Every row has a hidden score from 0 to 20. What is each row's score? 10 is about the middle. The score is a weighted sum of the row's numbers plus the product of two more (or one squared), each taken from its middle value.
tensor([1.14, -0.67, 0.29, -2.02, 2.24, 0.24, -2.19, 0.90, -1.27, 1.03, 0.76, -0.53, -0.55, 0.51, -0.13, -1.28]) -> 12
tensor([-1.43, -1.20, -0.80, 1.36, -0.45, 0.80, 0.08, 0.77, 0.80, -1.54, -0.73, 0.56, -1.38, 0.56, -0.17, -0.49]) -> 7
tensor([0.55, 2.47, -1.16, 0.08, 0.64, 1.68, 1.85, -0.04, 0.53, 0.77, 0.60, 0.68, 1.69, -0.80, 2.21, -1.34]) -> 3
tensor([0.36, 0.56, -0.36, 0.04, -0.66, -0.81, 1.06, 0.12, -0.53, 0.60, 1.06, 0.25, 1.15, -0.66, 0.79, -0.48]) -> 6
tensor([2.17, 0.16, 1.40, -1.99, 0.53, -1.21, -0.50, -1.98, -1.44, 0.06, 0.82, -1.25, 1.08, -0.30, 1.08, 0.58]) -> 11
tensor([-0.49, -0.51, 0.47, -0.15, -1.28, -0.23, 0.43, -0.81, 0.49, -1.48, -0.68, -0.41, -0.74, -0.03, -0.73, 1.03]) -> 7
tensor([-0.34, 2.05, 0.46, -1.75, 0.47, 2.89, -1.49, 0.23, 0.85, 1.38, -0.13, -0.06, 0.38, 0.05, -1.06, -0.52]) -> 14
tensor([-1.94, -0.53, -0.07, 0.08, -2.01, 1.06, -0.58, 0.05, 0.82, -1.85, -0.65, 0.34, -1.89, 0.60, -2.05, 0.51]) -> 9
tensor([1.23, -0.59, 0.32, -0.48, 0.86, -1.18, -0.53, 0.17, -0.85, 0.90, 0.60, -0.17, 0.31, 0.08, 0.09, -0.05]) -> 11
tensor([-1.10, -0.57, -0.22, 1.68, -0.76, 1.22, -0.37, 1.83, 1.56, 0.43, -1.20, 1.46, -0.24, -0.66, -1.76, 0.73]) -> 14
tensor([-0.85, -1.81, -0.67, 1.06, 0.53, 1.40, -1.12, 2.43, 0.33, -1.09, -0.41, 0.98, -1.48, 0.46, -0.04, -1.40]) -> 8
tensor([-0.07, 0.82, -1.28, -0.03, -0.73, -0.37, 0.90, 0.95, -1.76, -0.49, 1.48, 0.10, 0.19, 0.74, 1.70, -2.04]) -> 6
tensor([-1.27, -0.59, 0.37, 0.12, -1.58, 0.25, -0.33, -0.17, 0.69, -1.62, -0.68, 0.11, -1.36, 0.24, -1.67, 0.69]) -> 9
tensor([-0.75, 2.34, -0.40, 0.80, 0.45, 1.03, 1.48, -0.85, 1.79, 2.19, -0.71, -0.11, 1.70, -0.98, -0.10, 0.62]) -> 12
tensor([0.03, -0.55, 0.40, 0.43, -0.32, -1.05, -0.67, 0.18, -0.69, 0.19, 0.41, -0.07, 0.08, -0.35, 0.52, -0.47]) -> 11
tensor([-0.47, -0.50, 0.41, -0.07, -1.33, -0.62, 0.10, -0.99, 0.10, -1.43, -0.19, -0.39, -0.68, 0.21, -0.87, 1.03]) -> 10
tensor([0.65, 0.13, 1.30, -0.38, -0.28, -0.65, -0.79, -0.96, 0.00, 0.34, 0.03, -0.63, 0.93, -0.61, 0.21, 1.20]) -> 12
tensor([-0.29, 0.61, 1.73, -0.44, 0.23, 1.40, -1.78, -1.13, 0.54, 0.70, -0.27, -1.06, 0.73, -0.88, 0.66, 0.19]) -> 14
tensor([1.14, -0.37, 0.52, -0.87, 0.48, -1.56, -0.52, -0.23, -1.36, 0.39, 0.95, -0.88, 0.59, -0.09, 0.92, -0.25]) -> 9
tensor([0.98, -0.27, 0.32, -0.66, 1.87, 0.07, -0.31, -0.80, -0.01, 0.30, -0.31, -0.55, -0.16, 0.08, 0.44, 0.13]) -> 11
tensor([0.13, -0.90, 0.88, 0.44, -0.52, -1.34, -1.01, 0.17, -0.48, 0.30, -0.08, -0.19, 0.42, -0.87, 0.19, 0.43]) -> 14
tensor([1.46, -0.24, 0.51, -1.35, 1.11, -0.77, -1.01, -0.48, -0.94, 0.64, 0.43, -0.88, -0.23, 0.08, -0.02, -0.23]) -> 9
tensor([1.00, 0.66, 0.53, -0.31, -1.31, -0.21, -0.17, -0.28, -1.21, 0.13, 0.81, -0.50, 1.37, -0.46, 1.50, -0.57]) -> 7
tensor([0.90, 0.64, 0.82, -0.27, -0.47, -0.55, -0.10, -0.83, -0.50, 0.11, 0.35, -0.55, 0.93, -0.72, 0.58, 0.39]) -> 9
tensor([0.61, -0.42, 0.43, -0.11, 0.58, -0.41, -0.32, -0.30, -0.18, -0.08, -0.11, -0.08, -0.10, -0.30, 0.46, 0.03]) -> 11
tensor([1.31, -0.30, 0.66, -1.55, 1.08, -0.95, -1.24, -0.37, -1.31, 0.59, 0.65, -0.81, -0.20, 0.26, 0.00, -0.18]) -> 12
tensor([0.26, -0.33, 0.44, 0.02, 0.13, 0.02, -0.08, -0.33, -0.07, -0.28, -0.05, 0.22, -0.21, -0.04, 0.04, -0.08]) -> 11
tensor([-1.24, -0.61, 0.02, 0.11, -1.67, 0.36, -0.15, -0.16, 0.62, -1.59, -0.55, -0.12, -1.34, 0.07, -1.66, 0.47]) -> 8
tensor([-0.48, 1.13, -1.63, 2.50, -0.81, 0.18, 2.29, 1.57, 0.22, 0.39, 0.00, 1.38, 0.87, -0.31, 2.21, -1.24]) -> 6
tensor([0.41, 0.79, -0.10, -0.21, -0.43, -0.23, 0.52, -0.16, -0.92, -0.04, 0.74, -0.19, 0.64, 0.25, 1.07, -0.52]) -> 8
tensor([0.93, 0.13, 0.94, -1.06, -0.03, -0.13, -0.29, -1.33, -0.62, -0.66, 0.26, -0.95, 0.48, -0.33, 0.87, 0.17]) -> 7
tensor([0.62, -0.33, 1.35, -0.71, -0.37, -0.86, -1.20, -0.89, -0.69, -0.16, 0.28, -0.74, 0.27, -0.28, 0.46, 0.39]) -> 11
tensor([-1.65, -0.65, -0.02, -0.03, -1.69, 0.63, -0.31, -0.01, 0.76, -1.72, -0.42, 0.10, -1.76, 0.43, -1.81, 0.54]) -> 7
tensor([1.33, -0.52, 0.64, -1.62, 0.98, -0.93, -1.02, -0.79, -1.14, 0.30, 0.75, -0.74, 0.15, 0.04, 0.23, -0.25]) -> 10
tensor([-0.47, -1.52, -0.64, 1.29, 1.15, 1.20, -0.85, 1.98, 0.56, -0.39, -0.86, 1.15, -1.04, -0.01, 0.28, -1.19]) -> 10
tensor([0.74, 0.43, 0.15, -0.22, -0.20, 0.01, 0.55, -0.30, -0.22, -0.01, 0.10, -0.11, 0.91, -0.12, 0.58, 0.12]) -> 7
tensor([0.62, 0.73, 1.45, -0.78, 0.23, -0.04, 0.01, -1.79, 0.12, -0.17, -0.14, -0.95, 0.79, -0.31, -0.17, 1.42]) -> 12
tensor([-1.88, -0.84, -1.33, 1.29, -0.03, 1.56, 0.54, 1.52, 1.04, -1.55, -0.82, 0.80, -1.67, 0.75, 0.09, -1.13]) -> 6
tensor([-0.57, 0.96, -2.23, 3.00, -0.86, -0.07, 2.68, 1.56, 0.19, 0.57, 0.34, 1.13, 1.27, -0.61, 2.02, -1.42]) -> 5
tensor([-1.42, -0.81, -1.34, 1.55, 0.08, 1.26, 0.40, 0.99, 0.76, -1.55, -0.95, 0.88, -1.57, 0.82, 0.01, -0.76]) -> 10
tensor([0.12, 1.23, -1.39, -0.99, 0.32, 0.37, 1.27, -0.43, -0.71, -0.68, 1.06, -0.28, 0.04, 1.02, 1.34, -1.46]) -> 3
tensor([0.45, -0.12, 1.02, -0.33, -0.19, -0.27, -0.41, -0.82, -0.82, -0.07, -0.07, -0.64, 0.59, -0.42, 0.55, 0.25]) -> 14
tensor([1.60, -0.25, 0.71, -1.35, 0.23, -1.97, -0.22, -1.05, -1.70, 0.28, 1.07, -0.94, 0.85, -0.34, 1.26, -0.33]) -> 9
tensor([-1.85, -0.29, -0.35, 0.94, -2.36, 0.50, 0.54, 0.43, 0.97, -1.61, -0.74, 0.57, -0.66, -0.12, -0.93, 0.57]) -> 8
tensor([-0.88, -1.56, -0.87, 1.15, 1.22, 1.61, -0.80, 2.21, 0.54, -0.37, -0.66, 1.06, -1.44, 0.18, 0.41, -1.43]) -> 9
tensor([-0.52, -1.68, -0.53, 0.97, 0.58, 0.97, -0.91, 1.77, -0.10, -0.92, -0.37, 0.74, -1.58, 0.23, 0.15, -1.04]) -> 10
tensor([0.67, -0.06, 0.46, -0.34, -0.40, -0.59, -0.15, -0.69, -0.51, -0.01, 0.32, -0.59, 0.59, -0.73, 0.63, 0.26]) -> 8
tensor([0.31, -2.43, 0.03, 0.43, 0.65, -3.13, -1.03, 0.52, -1.96, 0.50, 0.87, -1.22, -0.63, -0.06, 1.44, -1.06]) -> 14
tensor([0.01, 1.30, -1.59, -0.69, 0.15, 0.51, 1.69, 0.22, -0.78, -0.76, 1.05, -0.10, -0.20, 1.17, 1.25, -1.75]) -> 2
tensor([-0.11, 0.68, -0.75, -0.11, 0.13, -0.18, 0.95, -0.07, -0.43, 0.03, 0.65, -0.03, 0.12, 0.30, 0.46, -0.55]) -> 8
tensor([0.44, -2.28, 0.20, -0.17, 1.04, -2.41, -1.94, 1.10, -1.93, 0.66, 0.75, -0.86, -0.75, 0.33, 0.98, -1.58]) -> 14
tensor([1.66, -0.37, 0.62, -1.44, 1.28, -1.12, -0.50, -0.45, -0.63, 0.55, 0.54, -0.43, 0.26, 0.09, -0.21, 0.40]) -> 11
tensor([0.14, 0.55, -0.84, -0.37, -0.59, 0.11, 0.69, 0.84, -1.28, -0.35, 1.12, 0.14, 0.20, 0.74, 1.57, -1.62]) -> 5
tensor([-1.69, -0.50, 0.15, 0.41, -1.77, 0.89, -0.73, 0.27, 0.55, -1.67, -0.86, 0.31, -1.84, 0.44, -2.30, 0.32]) -> 13
tensor([-0.01, 1.03, -0.19, 0.44, 1.18, -0.32, 1.19, -1.17, 1.76, 1.38, -1.14, 0.02, 0.08, -0.16, -1.55, 1.86]) -> 15
tensor([0.43, -1.55, 0.44, -0.04, 0.63, -1.62, -1.39, 1.03, -0.96, 0.98, 0.57, -0.29, -0.15, -0.51, 0.37, -0.70]) -> 11
tensor([1.02, 0.76, 1.01, -0.32, -0.52, -0.49, -0.02, -0.81, -0.82, 0.29, 0.20, -0.50, 1.62, -0.81, 0.69, 0.45]) -> 12
tensor([-0.44, -0.36, -0.41, 0.01, -0.36, -0.10, -0.30, 0.48, -1.22, -0.89, 0.68, 0.13, -0.39, 0.68, 1.23, -1.56]) -> 9
tensor([0.44, -1.47, 0.48, 0.37, 0.11, -2.00, -1.09, 0.87, -1.20, 0.73, 0.67, -0.71, 0.17, -0.31, 0.81, -0.44]) -> 14
tensor([-0.22, 0.33, -0.55, 0.25, 0.78, -0.47, 0.99, -0.34, 1.32, 0.55, -0.64, -0.08, -0.34, 0.15, -0.68, 1.00]) -> 9
tensor([-0.56, -1.72, -0.54, 1.00, 0.66, 0.54, -0.87, 1.70, 0.29, -0.79, -0.57, 0.83, -1.45, 0.27, 0.13, -0.89]) -> 9
tensor([0.61, 0.13, 1.51, -0.58, 0.31, -0.30, -0.12, -1.77, 0.46, -0.15, -0.63, -0.83, 0.67, -0.28, -0.35, 1.55]) -> 12
tensor([0.63, 0.69, 0.09, -0.29, -0.29, -0.73, 0.58, -0.77, -0.45, 0.48, 0.61, -0.19, 0.87, -0.43, 0.54, 0.14]) -> 9
tensor([0.96, -0.26, 0.60, -0.46, -0.11, -1.28, -0.40, 0.28, -1.27, 0.64, 1.11, -0.37, 0.78, 0.18, 0.50, -0.25]) -> 9
tensor([0.52, 0.32, 0.21, -0.28, -0.41, -0.37, -0.07, -0.52, -0.83, -0.33, 0.55, -0.23, 0.51, 0.05, 0.92, -0.33]) -> 9
tensor([0.68, 0.44, 0.90, -0.83, -0.24, -0.35, -0.29, -0.96, -0.69, -0.22, 0.47, -0.52, 0.56, -0.23, 0.81, 0.11]) -> 9
tensor([-0.34, -0.01, 0.16, 0.48, 0.38, -0.81, 0.73, -0.39, 1.01, 1.13, -0.43, 0.19, 0.45, -0.45, -0.65, 1.21]) -> 13
tensor([-1.75, -0.69, -1.29, 1.64, -0.19, 0.43, 1.42, -0.22, 0.43, -2.02, -0.80, 0.75, -1.60, 0.62, 0.37, -0.63]) -> 16
tensor([-0.16, 0.34, -0.72, -0.31, -0.30, -0.25, 0.24, 0.47, -1.08, -0.31, 0.98, 0.04, -0.03, 0.65, 1.13, -1.48]) -> 7
tensor([0.10, 1.80, 1.48, -1.83, 0.79, 2.36, -1.50, -1.49, 0.24, 0.66, -0.37, -0.66, 0.39, -0.55, -0.38, 0.02]) -> 13
tensor([-1.39, -0.57, -0.02, -0.06, -1.68, 0.38, -0.60, -0.03, 0.37, -1.41, -0.49, -0.11, -1.33, 0.51, -1.67, 0.80]) -> 13
tensor([-1.02, -1.84, -0.73, 0.85, 0.72, 0.57, -1.14, 1.97, 0.03, -0.79, -0.35, 0.79, -1.69, 0.62, 0.26, -1.42]) -> 10
tensor([0.51, 0.74, 0.01, -0.19, -0.51, -0.43, 0.55, -0.16, -0.70, 0.22, 0.69, -0.02, 0.92, -0.11, 0.94, -0.44]) -> 7
tensor([2.01, 1.39, -0.29, -2.23, 1.52, 1.30, -0.24, 0.09, -0.23, 1.02, 0.80, 0.24, 0.41, 0.83, -1.40, -0.01]) -> 6
tensor([-1.04, -0.79, -0.21, 1.82, -0.64, 1.02, -0.69, 2.05, 1.55, 0.80, -1.16, 1.45, -0.15, -0.67, -1.74, 0.86]) -> 15
tensor([-0.07, -0.61, 0.05, 0.41, -0.68, -0.94, -0.55, 0.69, -0.69, 0.17, 0.32, -0.05, -0.03, -0.15, 0.77, -0.52]) -> 10
tensor([-0.24, -0.30, 0.11, 0.01, 0.06, 0.31, -0.38, -0.03, 0.01, -0.21, -0.27, 0.23, -0.56, -0.07, -0.28, -0.11]) -> 11
tensor([-0.02, 2.67, -0.12, 0.45, 0.95, 1.78, 1.10, -0.58, 1.37, 1.88, -0.74, 0.09, 1.92, -1.01, 0.88, -0.09]) -> 10
tensor([-0.51, 0.45, -1.20, 0.33, 0.61, -0.18, 1.37, 0.01, 0.27, 0.23, -0.07, 0.11, -0.10, 0.38, -0.13, -0.19]) -> 10
tensor([1.39, -0.68, 0.09, -0.66, 0.94, -1.18, -0.72, 0.15, -0.69, 0.61, 0.40, -0.05, 0.13, 0.13, -0.25, 0.24]) -> 12
tensor([-1.08, -0.56, 0.00, 1.59, -0.79, 0.89, -0.35, 1.64, 1.76, 0.38, -1.17, 1.40, -0.36, -0.84, -1.78, 0.90]) -> 11
tensor([0.29, -0.20, 0.52, -0.17, 0.56, -0.16, -0.02, -0.56, -0.32, -0.02, -0.07, -0.22, -0.01, -0.18, 0.29, 0.21]) -> 12
tensor([1.78, -0.03, 1.39, -1.75, 0.65, -1.68, -0.74, -1.83, -1.35, -0.02, 0.84, -1.49, 0.76, -0.13, 1.01, 0.37]) -> 10
tensor([2.16, 0.44, 1.49, -1.87, 0.84, -1.32, -0.42, -2.08, -1.52, 0.13, 0.95, -1.19, 1.08, 0.00, 1.15, 0.29]) -> 13
tensor([0.76, 0.46, -1.67, 0.29, 0.18, -1.33, 1.75, 1.06, -0.52, 1.16, 1.15, 1.12, 0.34, 0.56, -0.32, -0.38]) -> 11
tensor([-0.67, -1.93, -0.46, 1.28, 0.43, 0.66, -0.96, 1.95, 0.18, -0.78, -0.60, 1.00, -1.38, 0.43, 0.15, -1.12]) -> 9
tensor([-0.78, -0.78, 0.12, 0.76, -0.03, 0.15, -0.13, 0.37, 1.09, 0.18, -0.94, 0.36, -0.60, -0.24, -1.26, 0.76]) -> 12
tensor([-0.14, -0.58, -0.15, 0.61, -0.51, -0.97, -0.16, 0.64, -0.59, 0.15, 0.32, -0.16, 0.25, -0.15, 0.49, -0.39]) -> 11
tensor([-0.22, 0.31, -0.99, 0.50, 0.23, -0.47, 1.19, 0.32, 0.32, 0.48, 0.14, 0.40, 0.03, 0.11, -0.06, -0.02]) -> 9
tensor([1.08, 0.42, 1.22, -0.45, -0.46, -0.67, 0.00, -1.33, -0.61, 0.07, 0.33, -0.12, 1.06, -0.99, 0.53, 0.40]) -> 14
tensor([-0.99, -0.51, 0.24, -0.48, -1.44, 0.06, 0.05, -0.61, 0.36, -1.43, -0.37, -0.16, -1.53, 0.17, -1.42, 0.65]) -> 7
tensor([0.18, 2.08, 1.38, -1.69, 0.34, 1.93, -1.08, -1.43, 0.13, 0.66, -0.14, -1.05, 0.81, -0.52, -0.05, 0.01]) -> 15
tensor([-0.51, -1.58, -0.90, 1.10, 1.41, 1.30, -0.73, 1.95, 0.74, -0.35, -0.65, 1.26, -1.34, 0.17, 0.45, -1.50]) -> 8
tensor([-0.67, -1.42, 0.15, -0.20, 1.13, -0.12, -0.34, -1.02, 0.29, -1.45, -0.80, -0.81, -1.79, 0.59, -0.30, 0.88]) -> 14
tensor([2.28, 0.37, 1.45, -2.04, 0.81, -1.06, -0.50, -1.75, -1.26, 0.28, 0.81, -1.24, 0.98, 0.28, 0.96, 0.58]) -> 9
tensor([0.35, 0.76, -0.29, 0.26, -0.56, -0.62, 0.54, 0.61, -0.61, 0.79, 0.69, 0.13, 1.01, 0.03, 0.74, -0.30]) -> 9
tensor([1.85, 1.32, 0.00, -2.19, 0.89, 0.30, 0.27, -0.67, -0.38, 0.74, 0.98, 0.27, 0.43, 0.31, -0.91, 0.37]) -> 12
tensor([-0.76, 0.07, -0.75, 0.16, 1.31, -0.05, 1.39, -1.29, 1.35, 0.16, -0.85, -0.09, -0.75, 0.47, -1.19, 0.96]) -> 14
tensor([-1.39, -0.53, 0.13, 0.11, -1.57, 0.73, -0.38, -0.03, 0.74, -1.40, -0.82, 0.26, -2.05, 0.20, -1.73, 0.53]) -> 8
tensor([0.07, -0.39, 1.35, 0.05, -0.40, -0.33, -0.98, -0.48, -0.37, -0.08, -0.16, -0.23, 0.62, -0.26, 0.14, 0.76]) -> 15
tensor([-1.44, -0.61, 0.15, 1.10, -2.39, 0.65, -0.42, 0.86, 0.82, -1.09, -0.83, 0.58, -0.50, -0.55, -1.16, 0.76]) -> 12
tensor([1.16, -0.52, 0.59, -0.48, 0.64, -1.47, -0.68, 0.15, -1.07, 0.67, 0.50, -0.29, 0.59, -0.16, 0.50, 0.01]) -> 12
tensor([1.52, -0.55, 0.81, -1.52, 0.74, -1.17, -1.25, -0.83, -1.54, 0.28, 0.84, -1.05, 0.32, 0.20, 0.58, -0.14]) -> 11
tensor([0.60, -1.71, 0.53, 0.66, 0.23, -2.87, -0.41, -0.15, -1.25, 0.38, 0.41, -0.90, 0.07, -0.59, 0.97, -0.07]) -> 12
tensor([1.09, -0.19, 0.62, -1.21, 0.85, -0.78, -0.88, -0.11, -0.84, 0.86, 0.54, -0.75, 0.26, 0.22, -0.26, 0.08]) -> 12
tensor([0.16, -0.16, -0.28, 0.47, -0.72, -0.86, 0.01, 0.95, -0.88, 0.53, 0.71, 0.06, 0.64, -0.41, 0.71, -0.65]) -> 10
tensor([1.27, 2.02, -1.68, 0.79, 1.00, 0.83, 2.48, 1.08, 0.73, 1.83, 0.48, 1.75, 1.72, -0.03, 0.49, -0.20]) -> 10
tensor([0.19, -0.31, 0.15, -0.43, -0.36, -0.57, 0.00, 0.00, -0.80, -0.54, 0.39, -0.15, 0.23, 0.21, 0.87, -0.56]) -> 8
tensor([1.28, 2.48, -1.81, 1.23, 0.94, 1.07, 2.99, 1.29, 1.07, 1.96, 0.43, 2.08, 2.26, -0.29, 0.85, -0.37]) -> 10
tensor([0.47, 0.79, -0.28, -1.40, 0.39, 0.35, 0.56, -1.40, -0.97, -0.73, 0.70, -0.57, -0.12, 0.45, 1.29, -1.04]) -> 7
tensor([0.03, 0.50, -1.37, -0.20, -0.44, -0.29, 0.73, 0.73, -1.05, -0.39, 1.05, 0.16, -0.02, 0.88, 1.66, -1.74]) -> 3
tensor([0.01, 1.40, -0.83, -0.74, 0.10, 0.24, 1.10, -0.32, -0.71, -0.36, 0.92, -0.17, -0.04, 0.92, 1.02, -0.93]) -> 6
tensor([0.00, -0.62, -0.08, -0.27, -0.30, -0.35, -0.58, 0.47, -1.06, -1.01, 0.36, -0.49, -0.53, 0.58, 0.90, -1.12]) -> 9
tensor([-0.69, -1.77, -0.61, 0.96, 0.52, 1.32, -0.70, 2.10, 0.59, -0.99, -0.75, 1.11, -1.58, 0.05, -0.05, -1.26]) -> 6
tensor([0.52, 0.46, 0.04, 0.44, -0.98, -1.07, 0.19, 0.39, -0.90, 1.08, 0.90, 0.15, 1.38, -0.63, 0.82, -0.29]) -> 10
tensor([-1.22, -1.12, -0.66, 1.09, -0.17, 0.91, 0.15, 0.60, 0.53, -1.39, -0.65, 0.43, -1.37, 0.51, 0.14, -0.73]) -> 7
tensor([1.38, 0.13, -0.23, -1.37, 1.71, 0.48, -1.19, 0.71, 0.12, 1.28, 0.26, -0.11, 0.02, 0.52, -1.49, 0.02]) -> 10
tensor([-0.01, 0.50, -0.12, 0.84, 0.07, -0.70, 0.92, -0.24, 1.01, 1.29, -0.56, 0.05, 0.94, -0.71, -0.91, 1.34]) -> 13
tensor([-0.08, 2.38, -0.84, 0.83, 0.48, 1.94, 1.28, 0.49, 0.63, 1.46, 0.19, 0.72, 1.91, -0.50, 1.68, -1.12]) -> 7
tensor([-0.56, 0.25, -0.53, 0.11, 1.04, -0.02, 1.02, -0.63, 1.27, 0.56, -0.97, -0.03, -0.27, 0.45, -1.04, 1.03]) -> 12
tensor([-1.00, 2.18, -0.39, 1.17, 0.53, 0.40, 1.62, -0.30, 1.78, 2.42, -0.94, 0.04, 1.58, -0.53, -0.48, 0.99]) -> 17
tensor([0.76, -0.04, 0.82, -0.50, -0.48, -0.27, -0.64, -0.54, -0.98, -0.31, 0.37, -0.54, 0.62, -0.28, 0.78, -0.01]) -> 10
tensor([-0.16, 1.10, -1.24, -0.59, 0.07, 0.27, 1.14, 0.05, -0.83, -0.70, 0.82, -0.39, -0.11, 1.25, 1.14, -1.48]) -> 5
tensor([0.08, 0.45, -0.63, 0.26, -0.69, -0.61, 0.65, 0.83, -1.22, 0.15, 1.02, 0.39, 0.52, 0.00, 1.14, -1.23]) -> 8
tensor([-0.84, -1.77, -0.74, 0.94, 0.57, 1.15, -1.00, 1.98, 0.20, -0.89, -0.37, 0.68, -1.63, 0.38, 0.18, -1.30]) -> 9
tensor([-0.81, -1.46, -0.57, 1.61, 1.03, 1.37, -0.68, 1.99, 0.51, -0.32, -0.75, 1.19, -1.03, 0.24, 0.17, -1.18]) -> 11
tensor([-0.92, -0.54, -0.14, 1.64, -0.78, 1.29, -0.53, 2.07, 1.70, 0.45, -0.99, 1.54, -0.22, -0.70, -1.69, 0.94]) -> 12
tensor([-1.82, -0.18, -0.31, 1.15, -2.39, 0.82, 0.55, 0.15, 0.91, -1.49, -0.71, 0.53, -0.68, -0.11, -1.08, 0.51]) -> 9
tensor([0.49, -0.53, 0.08, 0.77, 0.47, -1.88, 0.60, -0.47, 0.22, 0.76, -0.13, -0.14, 0.27, -0.35, 0.13, 0.71]) -> 12
tensor([-0.97, -0.55, 0.48, 0.12, -1.43, -0.41, -0.10, -0.55, 0.64, -1.37, -0.42, 0.10, -1.10, 0.19, -1.04, 1.07]) -> 11
tensor([0.07, 0.88, -1.20, -0.04, -0.01, -0.17, 1.16, 0.20, -0.61, 0.25, 0.62, -0.06, 0.27, 0.42, 0.74, -0.89]) -> 7
tensor([-0.30, 0.81, -1.13, 0.66, 0.49, -0.76, 1.58, 0.03, 0.83, 1.13, 0.06, 0.31, 0.43, -0.19, -0.53, 0.51]) -> 10
tensor([1.09, -1.66, 0.33, -1.11, 1.68, -1.00, -2.01, 1.00, -1.65, 0.84, 0.77, -0.44, -0.85, 0.01, 0.14, -1.53]) -> 11
tensor([-0.93, -1.27, -0.54, 0.96, -0.09, 0.69, 0.16, 0.65, 0.57, -1.42, -0.63, 0.52, -1.33, 0.35, 0.25, -0.51]) -> 7
tensor([1.67, 0.20, -0.09, -2.38, 2.18, 1.32, -1.27, 0.30, -0.78, 0.95, 1.04, 0.05, -0.04, 0.94, -0.66, -1.15]) -> 6
